Rotation paths and how fast each direction turns (deg/step)
Each turn is a multiple of 5 degrees from 10 to 175, or 0.
Each row of a path follows its step; steps can be skipped.
Rotation 1:
step 1: [ 31   0  21 -21 -18  -5 -27 -23  52  13  33 -24  10 -20 -15  -2  13 -22
  12  48 -15 -22   2  -1 -16  -7  -5 -19 -26   0 -19  21   3 -42 -40  17
 -33   2  32  21  -7   9]
step 4: [  6 -13  48 -27 -14   6  14  34   0  51 -15 -20 -16  -4   0  47 -22 -15
 -38  13  18  10   3   2   8 -19  12  -8 -41   6 -15  40 -26 -13   4  22
  15  22  13  31  16 -12]
step 5: [ -1  27  18 -32  22  22 -23  -2  18  38   2  -5 -19 -27 -13  46 -52  -9
 -45   5  16  10  -6   5 -26 -39  21  10   2   6 -11  34 -22  -9  26   2
 -23 -19  13  -6   9  22]
step 10: [ 21 -18   6 -41   9  36  -6 -17  18 -18   5 -27  29  -9  15  40 -40 -30
 -22  32 -17 -10  32 -18 -33 -15  19  14 -31  13  -9  37   5  -2   2   7
 -15 -11  41  18 -17   8]
step 11: [  4  20  29 -22 -25  25 -23   4  16   7  16 -23   5  31   6   6 -27 -41
  -8  40  -7   2  -8   8 -15  -7 -10   9   6  41  15  31 -13 -15 -17  59
 -23 -11  51  -5 -17  16]
step 12: [ 15  17  48 -27   0 -24 -23  19  17  12 -10 -41 -31  -3  29   8 -14 -48
  -6  21  16  22 -14  -4 -40  -6 -34 -12  -3  18  14  10  -6  17  20  46
 -19  25  -4  18 -19   1]
step 15: [ 17 -11   4 -59   7   6 -28  15 -14 -19  -5 -45  19 -38  -8   0 -38 -32
 -16   2 -15  -1  -7  27 -27 -14  19  15 -27 -25 -13  23 -23 -33  26 -15
 -37  -1  -8  -8  19  11]
step 19: [  3  15  13 -24 -35   5 -29 -12  61  12  18 -40 -16 -12  10  48  -4 -24
   3   6 -29 -13  13 -21   4   2 -18  20 -32  20  -5  17  -6 -15 -30   5
  -3   2  13  45  22  26]
step 21: [-25   3  36 -32 -19   8  -1  13   8  25 -30 -15 -18  29  18  10 -17 -41
 -13  30  -9   5   9  41  -3  -7 -13 -12 -62   0   3  12 -41 -23  17  25
 -24  20  20 -25   7  -1]
step 22: [ 10   5  20 -25  -5   9 -13  43  11  43 -12  -9 -27  -2  11  47  -9 -27
 -37  46  19  -1   1  13 -46 -42  -2 -37 -21 -19   2  13  -4  10  19 -23
 -11   6  20   6   4   5]
[ -8  -8  -2  -3  -7   3 -10   8  -3  -1  -9  -6  -3  -4   3  -3  -5   0
  -7  -5  -5  -1   7  -8   8   7  16   2  -6   5  -5  -3   3 -10   9  -1
  13  -1   6  -9  -1  -3] => 65
[ -3   0 -13  -6  -9   1   4   0   2   6  10  -3 -10  -2  -4  -5  16  -8
   5  -8   2 -14  -1   2  -3   2  10   4  -4  -3   3  -2  -1  -3  11   5
  -9   3  -3   7   6  -3] => 20
[-16   6   2  -4  -3  -7   0  -2  -5   4  -4  -1  -2  -6   6   3  -2   2
   3   2   2   2 -13   8  -1  -3  -4 -11   2  -9   5  -2 -11  -6  14 -13
   3 -11   1  -1   2   0] => 45
[ -3   0   1   8 -13  -7   1   6  -5  -4   2  -3  11  -6   7  12  -1  -6
  -2   6   1  -9   6  -3  -3   3  -3   2  -3  -6  -5 -10   5   9   5  -4
   1   8  -8   4  -1  18] => 115
[ -1  -1  -2   2   5  -7 -10   0   0  -2  -3   2  -2  -3   5   2   7   0
  -5  -6 -13  -2 -18  -6  13  12  -2   2  -9   0   5  10   0   4  -7  -9
  -4   5  -6  10  -5   1] => 65
[ -4   6  -8   5  17  -4  -9  -7  -9  -6   5   4  10  -2  -5   8   3  -1
   1   1   1  -4   6   4  -1   0   7  -6  -7  -4   6   8   5 -10   4  11
  -4  -3  -4 -10  -8   6] => 145
[  0   7 -12   2  -1   0  -4  -5   4 -11   0 -10   4   2   0   8  -1   6
  -5  -6  13  -3   0  -5  10  -4  -4   6  -9   2  -4  -6 -13   9  -4   1
  -1 -11  -5  -5  10  -8] => 35
